In the data rows, the value 128 means zero.
Some points:
[127  77 122  78 159 164 161 174 159 106 138 107 100  84 146 156 128 123
 134 129 132 147 138 145 105 131 122 125 131 134 118 136 137 180 137 193
 105  74  64  58  87 150 103 138 166 160  81  97]
[121  83 175 149 161 100  74 136 125  52 139 166  88 113  96 156 166 183
 142 163  98 168 128 120  69  79  96  60 156 112 112 139 132 121 145 114
  89 159 155 188 105 151 173 141 150 147 136 132]
[107 142 153  97 187  98  76 121 132  95 131 142 109  89 116 134 196 162
 184 167 169 129 124 122 153 151 107  75 105 203 123 135 142 140 126  63
  53 144  75 160 128 160 155  82 158  93 124 135]
[137 120 190  77 170 147 129 165 129 136 123  94 112  77 121 118 135 151
  90 202 100 158 123  93 109 127 115  53 144 183 162 116 107 108 125  39
 118 104 184 109 163 156 124  99 175 158 126 113]
[115 159 103 111  90 116 100 146 150 153 142 118  98 104 115  90 162 108
 114 148  66 161 165  82 123 170 146  82 176 147 146  92 125 118 175 145
 150 152 123 170 132 136 160 123  51 115  88 165]
[ 74  98 196 114  82  92 134 188 185  61 109 169 169 150 116 120 174 133
 118 155 158 125 160 144 141 125  74 108 115 156 118 120 126 113 136  59
 173 148 182 157 109 124 157 102 118  99  71 137]
[162 173 106 170  53 138  65 129 128 165 180 139 115 106 126 107  99 144
 171 165 140 133 176 137 105 102 117 154  51 187  77 127 126  95 126 111
 165 174 146 190  89 159 111  46 158 152 117  71]
[118 152 163 110  77 135 115 121 157 119  98  91 138 133 142  90 177 124
 142 140 122 171 134 122 154  93 117 120 129 124 106 145 157 101  76 143
 131 110 110 157 100 144 136  95 145 153 190 146]
[128 131 147  80 140  83  99 117 125 113 109 121 107 113  78 126 182 151
 156 113 155 180 136 133 134 153 130 162 130  99 129 128 109 134  95 134
 104 178 164 117 156 143  82 104 158 170 155 123]
[132  85 114 139  77 128 138 142  95 174 139  85 126 158 160  70 186 211
 158 170 173 137  87 196 163 127 128  84  84 100 102  91 107 143 190 154
 101  97 159 123 133 110 142 160 119 113  99 124]
[ 95  12  94  90 149 112 101 137 115 145 177 113 157 206 137  90 106  91
 113 127 174 124 107 112  91 148 149 133 149 162 151 163 117 147 127 123
  94 129 133 200 146 159 119 133  98 152 127 128]
[115 126 105 125 120 175 127 138  84 144 135  90  92 144 181 124 129 139
 178  99 165  98 209  87 163 104  85 100 160 105  96 174 136 129 146 119
 139  92 151 176 183 107 106 188 147  88  98 105]
[160 127 184 120 160 149  82 150 117 103 119 152 153 137  82 129 134 110
 129 123 134 105 122 192 148 115 145 124 151 134 115 148 131 108  83 132
  94 142 138 122 111 147 123 115  93 122 121 125]
[ 99 160 127 107  57 128 156 101 145 106 145 104 139 139 125 155 161 140
 147 147 119 133 114 139 134 132 129  85 106 130 121 125 147  88  54 117
 198 103  98 134 110 172 121 142 113 166 192 146]
[137 161  70 152 149 123 145 113 129 122 131 174 179 146 127  89 182 102
  35  60 138 100 104  69 134 122 168  77 107 125  92 101 136 154 174 119
 103 171 145 168 135 168 120 129 186 148 102 159]
[ 94 123 114 145  87 122  83 109 133 111 168 125 174 165 177  95 113  88
 171 101 104 179  98 144 116 140 151 102 194 173 150  76 142  94 146  84
 113 131 133 134 134 101 140 117 159 125  94 101]
[141  93 138 173 198 121 158 152 141 136  80  93  85 107  99 154 109  95
 144 136 114 124 148 144 111 137 136 122 100 135 134 121 111 160  99 136
  78 121 105  87 167 111 156 166 143 143 155  99]
[113 139 128 125 115 107 109 161 142 174  88  86 124  29 161 142 163  83
 138 172 143 111  75 172  84 147  98 113 158 105 145  83 155  93 104  96
 125 137 145 255 124 177 127 149 203 120  97 122]
[105  53  90 165 124 152 132  58 130  86 140 108 142  17 176  83 180 128
 102 163 157 134 139 150 124 146 175 146 168 221 118 144 116 116 122 110
 152 162 170 160  94  98  89 168 119 105 149 174]
[158  18 121 105  92 137 117 124 132 179 175  94 173 149 128 140 154 108
 142 129 119 149 115 123 106 113 108  92 142 151 103 127 114 172 128 125
 126 131 110 159 188  98  81 122 110 100 109 169]
[ 83 180 133 130 117 121  96 120 143 111 137 174 146  89 135 117 137 137
 176 139 117 145  76 143 128  99 108 166  89 130 105 192  89  96 198  85
 144 115  99 160 189 118 125 165 117 129  61 175]
[117 137 120 165 105 161 195 178  98 143 138 132 101  66  76 122 147 152
 146  45 204 209  80 128  74 145  94  91 136 188 129 170 132  90  88 110
 119 139 163 125 106 138 158  68 109 114 158 156]
[159 190 146  97 169  85 115 131 100  89 130  70 149 150 158  87 139 133
 147  94 111 119 116 130  66 139  76 109  98 246 142 101 148 172 142 159
 176 121 172 199 124 111 100 169 111 117 103 172]
[ 84 113 183 120  89 139 116 137  81 120 147 116 125  96 109 104 151 111
  92 117 121 113  85 136 133 113 137  98 109 144 118 143 173 199  82 116
 181 140 106  92 157 149 176 128 202 140 142 106]
[126 145  77 130 141 115  84  90 127 136 160 119 161 144 181 141 181  78
  74 151 198 126 145 132  89 109 107 124 141 135 161 114 114 115 144 118
 118 101 145 136 140 115 167 100 108 139 124 130]
[163 142 148  85 100 112 147 117 141 152 139 137 124 113  85  98 120 112
 132 145 161 135 144 124 106 144 111 107 130 133 131 136  92  90  97 144
 145  94  50 123  95  75 171 217 216 142 199 117]
[102  95 100  93 137 147  95 163 133  94 123 182 136 129  71 139 118  91
 160 145 130 126 116 150 138 112 126 125 134 141 131 113 175 148 163 148
 142  80 178  92 109 162  84 103 119  98 202 125]
[133 134 182 110 179 105 168 105 168  86 178 118 132 129 112 101 100 113
 139 158 165 138  94 121 136 120 100 143 138 101  79 119 149 100 124 152
 100 168 134 129 130 176 112  86 102  75 167 100]
[144  50  55 142 232 109 107 144  82 157 127 112 139 163 208 128 144 164
 153 138 104 134 122 136 144 126 102 120 117 111 118 127 132  46 100 102
 240 158 106 142  95 148 158  77 149 134 132 161]
[ 95 146 150 132  95 131 114 130 142 105 140 123 146 125 114  97 106 166
 153 124 113  98 161 163 133 119 107 127 141 120 144 126 123 132  98 125
  97 129 109 143 103 178 115  72 145 121 180 205]
[118 104  74 105 124 158 119  94 120 185 133  74 137 152 143 136 121 135
 149 151 106 157 129 143 130 127  87 159  94 130 107 150 159 148 152  52
  88 160 162 117 102 136 152 177 129 116  90 168]
[126 157  87 140  72  93 106 155 134 117 105 114 101 157 145  92 215 140
 100 193 123 165 122 186  83 113  61 111 201 226 131 152 112  97 110 111
 122 155 108  90 166 234 136 161 189  89 131 116]
[ 92  94 195 142 112 168  90 182 117 132 151 134 143 128 120 144 188 168
  69 152  98 104 141  73  86 173 105 135  88 118 180 131 157 111  78 142
 120 115 140  83 127 126 103 141 127  93 132  91]
[147 138 132 148  55  53  54 136 168 131 115 151 137  98 187  88 120 148
 188 142 193  95 102  89  83 147 119  72 152 119 103 169 177 135  83  99
 142 131 184  77 114 172 134 115 119 140 108 185]
[104 148 168 129 129 133 127 106 147 147 137 181 139 156 105 118 129 121
 156 136 100 138 120 157 144 121 134 142 159 128 104 123 116 168  44 128
 141  98 167 136 100 156 110  92 108 107 140 137]
[140 132 130 110  76 112 157 106  88 131 131 151 120 153 206 125 141  76
 129 157 112 154 112 110 106 121 159  94 115 154 166 145 100 114 154 126
 106 150 133 154 124 135 135  99 128  84 107 152]
[145 148  79 133  98  98 167 104 141 146  99 115 158 124 160 125 154 178
 116 136  95 114 114 159 104 136 111  91 146 126 156 196 150 152 168  93
 125 144 126 170 141  78 129  93  94 131 121  75]
[128 136 133 144  97  96 103 116 117 151 115 135 131 120 165 149  98 143
  70 125 157 204 159 159  96 145 146 112 134 115 140  74 147 140 150  89
 160 120 109 167 148 146  92 153 101  68 104 161]
[133 140 136 202 105 147 123  99 120 119 104 119 106 175  87 107 142 110
  96 232 173 133  84  86 127 153 109 106 181 137 172 146 157 134 157  94
 173 150  86 159 108  95  74 112 156 145  57 167]
[136 131 135 123  96 121 145 156 116 146 105 103  92 106 136 165 110 207
  97 144 117  50  59  17 175  84 166 215 227 205 146  34 115 119 130 115
 124 125 128 117 133 118 163 146 141 135 127 116]
These points spread out most along one direction. Take the direction at right angles to it along which they spread out most. Go by this last direction. For each point below, how far along it does it lie, from 0 to 99? The average is 50, and the first point in the table lies past the average. One standard deviation of the points above along it is 16.
[128 131 147  80 140  83  99 117 125 113 109 121 107 113  78 126 182 151
 156 113 155 180 136 133 134 153 130 162 130  99 129 128 109 134  95 134
 104 178 164 117 156 143  82 104 158 170 155 123] 47
[159 190 146  97 169  85 115 131 100  89 130  70 149 150 158  87 139 133
 147  94 111 119 116 130  66 139  76 109  98 246 142 101 148 172 142 159
 176 121 172 199 124 111 100 169 111 117 103 172] 47
[ 74  98 196 114  82  92 134 188 185  61 109 169 169 150 116 120 174 133
 118 155 158 125 160 144 141 125  74 108 115 156 118 120 126 113 136  59
 173 148 182 157 109 124 157 102 118  99  71 137] 24
[117 137 120 165 105 161 195 178  98 143 138 132 101  66  76 122 147 152
 146  45 204 209  80 128  74 145  94  91 136 188 129 170 132  90  88 110
 119 139 163 125 106 138 158  68 109 114 158 156] 35
[ 95 146 150 132  95 131 114 130 142 105 140 123 146 125 114  97 106 166
 153 124 113  98 161 163 133 119 107 127 141 120 144 126 123 132  98 125
  97 129 109 143 103 178 115  72 145 121 180 205] 35
[ 95  12  94  90 149 112 101 137 115 145 177 113 157 206 137  90 106  91
 113 127 174 124 107 112  91 148 149 133 149 162 151 163 117 147 127 123
  94 129 133 200 146 159 119 133  98 152 127 128] 71
[141  93 138 173 198 121 158 152 141 136  80  93  85 107  99 154 109  95
 144 136 114 124 148 144 111 137 136 122 100 135 134 121 111 160  99 136
  78 121 105  87 167 111 156 166 143 143 155  99] 84
[107 142 153  97 187  98  76 121 132  95 131 142 109  89 116 134 196 162
 184 167 169 129 124 122 153 151 107  75 105 203 123 135 142 140 126  63
  53 144  75 160 128 160 155  82 158  93 124 135] 34
[145 148  79 133  98  98 167 104 141 146  99 115 158 124 160 125 154 178
 116 136  95 114 114 159 104 136 111  91 146 126 156 196 150 152 168  93
 125 144 126 170 141  78 129  93  94 131 121  75] 50
[115 126 105 125 120 175 127 138  84 144 135  90  92 144 181 124 129 139
 178  99 165  98 209  87 163 104  85 100 160 105  96 174 136 129 146 119
 139  92 151 176 183 107 106 188 147  88  98 105] 71
